In the data rows, zero lies at 4.5, halfway between 4 and 5.
Some points:
[6 4 4 6 5 3 4 7 5 5 7 3 2 6 4 4 8 4 4 8 7 5 4 2 6 1 8 7 4 4 3 3]
[4 5 5 5 8 5 0 3 3 5 1 7 6 2 0 5 2 3 3 3 5 3 5 8 3 2 5 2 5 3 8 6]
[2 3 4 5 4 6 6 5 5 5 6 1 4 6 9 4 6 4 7 7 6 6 3 1 6 7 8 6 6 4 1 4]
[5 4 5 7 6 5 0 4 3 5 2 8 6 2 0 5 3 3 3 3 6 3 5 7 4 2 6 3 5 3 7 6]
[6 3 5 9 5 4 1 5 2 7 3 9 5 4 0 2 2 4 4 5 7 5 4 5 4 4 8 5 4 3 5 5]
[4 4 5 1 1 5 7 0 4 4 4 5 5 4 6 4 1 6 5 1 0 4 7 8 4 9 0 3 4 6 6 5]
[2 4 3 6 5 6 4 5 4 5 6 2 4 5 9 4 5 5 7 7 7 7 3 0 6 7 9 7 5 4 2 4]
[7 6 5 4 4 2 7 8 7 5 4 5 2 3 6 5 8 4 4 4 4 2 4 8 5 0 3 3 5 7 2 2]
[5 7 5 1 5 5 3 4 5 1 4 5 6 2 0 9 7 3 6 2 4 2 6 7 5 1 2 2 3 3 7 5]
[7 6 6 1 4 2 7 5 6 4 4 3 5 4 4 7 8 4 5 2 4 3 4 7 6 1 0 1 4 4 6 4]
[2 5 4 8 2 7 6 2 3 4 5 5 7 3 5 4 0 6 5 5 3 7 7 3 5 9 6 7 2 5 5 5]
[4 4 3 4 5 6 5 5 5 5 6 0 3 7 9 4 7 4 5 7 6 5 1 0 5 6 7 6 6 5 1 3]
[4 4 5 9 6 4 1 7 3 5 3 8 4 4 0 3 5 3 3 5 6 4 3 3 4 2 7 5 5 3 5 5]
[5 3 6 7 6 5 0 5 2 6 3 8 6 4 0 3 3 4 4 5 7 5 4 5 4 3 7 4 4 2 8 6]
[5 3 6 9 4 5 2 4 1 6 2 8 6 3 0 2 3 2 4 5 6 5 4 4 4 5 8 5 5 2 7 5]
[3 5 4 3 1 5 8 1 4 2 5 6 6 4 5 4 2 6 5 2 1 5 9 5 4 9 0 4 3 5 6 5]
[6 6 4 4 7 2 6 7 8 5 6 2 2 5 7 5 7 4 3 6 5 3 3 7 5 0 5 5 6 7 1 3]
[2 4 4 8 3 7 6 2 2 5 5 5 7 4 5 3 0 6 5 6 4 8 7 2 4 9 6 7 3 4 5 5]
[4 4 3 3 5 5 5 6 6 5 7 1 1 7 9 4 8 5 5 7 7 4 1 1 3 4 6 6 6 6 1 4]
[4 5 5 9 7 3 2 7 3 5 4 6 3 5 1 2 4 2 2 6 6 4 2 4 4 2 8 5 6 3 5 5]
[8 5 5 7 4 2 9 6 7 6 4 5 2 5 6 3 7 4 2 6 5 2 5 4 4 2 5 5 6 5 3 3]
[2 5 4 3 2 6 6 1 4 3 5 5 7 4 6 4 1 6 5 3 1 6 9 5 5 9 1 5 3 5 5 6]
[2 4 3 8 4 6 5 2 3 6 4 4 7 4 5 3 0 7 4 5 4 8 6 2 4 9 6 7 4 5 4 6]
[5 5 4 0 3 5 6 1 6 4 5 4 5 4 6 7 4 7 5 1 2 3 6 7 3 6 0 3 4 7 5 5]
[5 4 5 0 2 5 6 1 5 4 5 5 5 5 5 5 2 6 5 1 1 4 7 8 3 7 0 3 3 6 5 5]
[5 3 6 9 6 4 1 5 2 7 2 7 5 4 0 2 4 3 4 5 7 5 2 4 4 4 8 5 5 2 6 5]
[2 4 3 6 4 6 5 5 4 5 6 2 4 5 9 4 5 5 6 7 6 7 3 0 5 8 8 6 5 4 1 3]
[5 7 5 1 3 4 6 6 6 0 4 5 7 2 1 8 6 4 6 3 4 4 6 5 7 2 2 2 1 3 8 5]
[2 4 4 8 4 7 6 2 3 5 5 5 7 4 6 3 0 6 4 5 4 8 7 2 4 9 5 7 3 5 4 6]
[4 5 5 9 6 4 2 7 3 4 5 7 4 4 0 3 5 2 3 6 6 5 4 3 5 2 8 5 5 2 6 6]
[2 4 4 5 4 6 5 5 5 5 5 1 4 6 9 4 6 4 7 7 5 6 2 0 6 7 8 6 6 4 1 4]
[5 5 5 7 7 5 0 7 2 3 6 6 4 6 2 2 7 2 4 5 6 6 3 2 4 2 8 7 6 4 4 6]
[6 7 6 2 4 2 6 7 6 4 3 5 3 2 3 6 7 5 3 3 5 3 4 8 5 0 2 1 5 5 6 3]
[5 4 4 8 7 5 0 7 2 3 6 6 4 6 1 2 4 2 3 5 6 5 3 4 5 2 7 6 6 3 6 6]
[5 3 6 6 6 5 0 4 2 6 3 8 6 3 0 3 2 4 4 4 6 4 4 6 4 3 6 3 4 2 8 7]
[3 4 3 3 6 5 5 5 7 6 5 0 3 6 9 4 7 4 6 6 6 5 1 1 5 6 6 6 7 6 0 4]
[6 7 5 0 3 4 5 4 4 1 4 5 7 3 0 8 5 3 6 2 3 3 7 7 5 2 1 2 2 4 7 4]
[2 5 4 4 3 6 7 1 3 4 6 5 7 5 7 4 0 7 5 4 1 6 9 5 4 9 2 6 3 6 4 4]
[7 4 4 6 4 3 6 7 7 5 6 3 2 6 6 3 6 4 3 9 5 5 5 4 6 3 7 6 3 5 3 2]
[5 4 5 5 7 4 1 4 3 5 1 8 6 2 0 5 3 3 3 2 5 2 5 8 3 1 4 2 5 4 8 7]
[3 4 2 5 5 5 5 6 7 6 6 1 2 6 9 4 6 5 5 7 6 5 1 1 4 6 7 6 6 6 1 3]
[3 4 4 0 1 6 6 1 4 3 6 5 5 6 7 4 2 7 5 2 0 5 8 7 4 9 1 4 2 5 6 4]
[3 4 3 4 5 6 5 6 5 5 7 0 3 7 9 4 6 5 6 8 6 5 2 1 5 6 7 6 7 6 1 3]
[3 4 3 5 5 6 5 6 6 5 7 1 3 7 9 4 6 5 5 8 6 6 1 1 5 7 8 7 6 5 1 3]
[6 5 4 0 4 4 6 1 6 4 5 4 5 5 6 7 4 7 4 2 1 3 6 7 3 6 0 3 4 7 5 5]
[5 4 6 5 8 5 0 3 3 6 2 7 6 4 0 4 2 4 3 3 5 3 4 8 4 2 5 3 4 4 7 6]
[5 5 5 7 5 2 6 7 6 5 7 3 2 5 5 4 7 4 3 8 5 5 4 3 6 1 9 6 5 5 3 3]
[6 5 4 0 2 4 7 1 6 4 3 5 5 3 4 7 4 7 5 1 2 3 7 7 3 6 0 3 4 6 5 4]
[5 4 5 0 3 5 6 1 5 5 4 5 5 5 6 5 3 7 5 1 1 3 7 8 3 7 0 3 4 6 5 5]
[6 4 5 0 3 4 6 2 6 5 3 6 5 4 5 6 3 7 5 1 2 3 7 8 2 7 0 3 4 6 5 5]
[7 6 6 0 5 3 6 5 6 3 4 3 6 4 4 8 7 5 5 2 5 2 4 7 5 1 0 2 4 4 7 4]
[5 4 6 8 6 4 0 6 2 6 3 7 4 5 0 2 5 3 3 5 6 4 2 4 4 2 8 5 5 3 7 5]
[4 5 4 9 6 3 2 7 4 5 3 8 4 4 1 2 5 2 3 5 6 4 1 4 4 2 8 5 6 4 6 5]
[3 3 3 4 5 5 6 5 5 6 5 1 3 7 9 4 6 4 6 6 5 6 2 0 5 7 8 6 6 5 1 4]
[7 6 6 1 4 1 7 6 6 5 3 4 3 4 3 6 6 4 4 3 4 2 4 8 5 0 2 1 4 5 7 3]
[2 4 4 5 4 6 5 5 4 4 6 1 4 6 9 4 5 5 6 7 6 7 3 0 6 7 8 7 6 4 1 4]
[6 4 5 0 3 5 6 1 5 5 4 5 5 5 5 6 3 7 5 1 2 3 7 8 3 7 0 3 4 7 5 5]
[8 4 4 5 5 3 7 7 6 6 6 3 3 6 8 4 7 4 3 7 5 5 5 4 5 3 7 7 4 6 2 2]
[3 4 3 5 4 5 6 7 6 5 6 1 2 6 9 4 6 5 5 8 6 5 2 1 4 6 8 6 6 6 1 3]
[5 4 5 8 5 5 1 5 2 4 3 8 7 3 0 4 3 3 4 3 5 4 5 7 4 1 7 3 5 4 7 6]
[5 6 5 2 4 5 4 4 4 0 4 6 6 2 0 8 6 3 6 1 4 3 7 7 5 2 2 2 3 4 7 5]
[6 7 5 0 5 3 6 6 6 1 5 3 7 4 4 8 7 4 5 2 4 4 5 6 6 2 0 2 3 3 7 5]
[3 4 4 4 4 5 6 6 5 5 6 1 2 6 9 4 7 5 5 7 6 5 2 1 5 6 7 6 7 5 0 4]
[7 6 6 3 4 3 6 8 7 4 3 5 3 3 5 7 8 5 4 3 5 3 5 7 5 0 3 2 5 6 3 2]
[2 4 4 5 3 6 6 1 2 5 5 4 7 5 6 3 0 6 6 4 2 7 8 5 5 9 5 5 2 5 5 5]
These points spread out most along one direction. How far along it is each point below, from 0 to 99? 50 is the average, and the first point above lies past it. One standard deviation of the points above along it is 16.
[2 4 4 5 3 6 6 1 2 5 5 4 7 5 6 3 0 6 6 4 2 7 8 5 5 9 5 5 2 5 5 5] 47
[2 4 4 8 4 7 6 2 3 5 5 5 7 4 6 3 0 6 4 5 4 8 7 2 4 9 5 7 3 5 4 6] 55
[2 4 3 6 5 6 4 5 4 5 6 2 4 5 9 4 5 5 7 7 7 7 3 0 6 7 9 7 5 4 2 4] 74
[3 5 4 3 1 5 8 1 4 2 5 6 6 4 5 4 2 6 5 2 1 5 9 5 4 9 0 4 3 5 6 5] 34
[7 6 6 1 4 2 7 5 6 4 4 3 5 4 4 7 8 4 5 2 4 3 4 7 6 1 0 1 4 4 6 4] 35
[5 3 6 7 6 5 0 5 2 6 3 8 6 4 0 3 3 4 4 5 7 5 4 5 4 3 7 4 4 2 8 6] 46
[5 3 6 6 6 5 0 4 2 6 3 8 6 3 0 3 2 4 4 4 6 4 4 6 4 3 6 3 4 2 8 7] 41
[6 6 4 4 7 2 6 7 8 5 6 2 2 5 7 5 7 4 3 6 5 3 3 7 5 0 5 5 6 7 1 3] 58
[4 4 5 9 6 4 1 7 3 5 3 8 4 4 0 3 5 3 3 5 6 4 3 3 4 2 7 5 5 3 5 5] 54
[2 4 3 6 4 6 5 5 4 5 6 2 4 5 9 4 5 5 6 7 6 7 3 0 5 8 8 6 5 4 1 3] 73
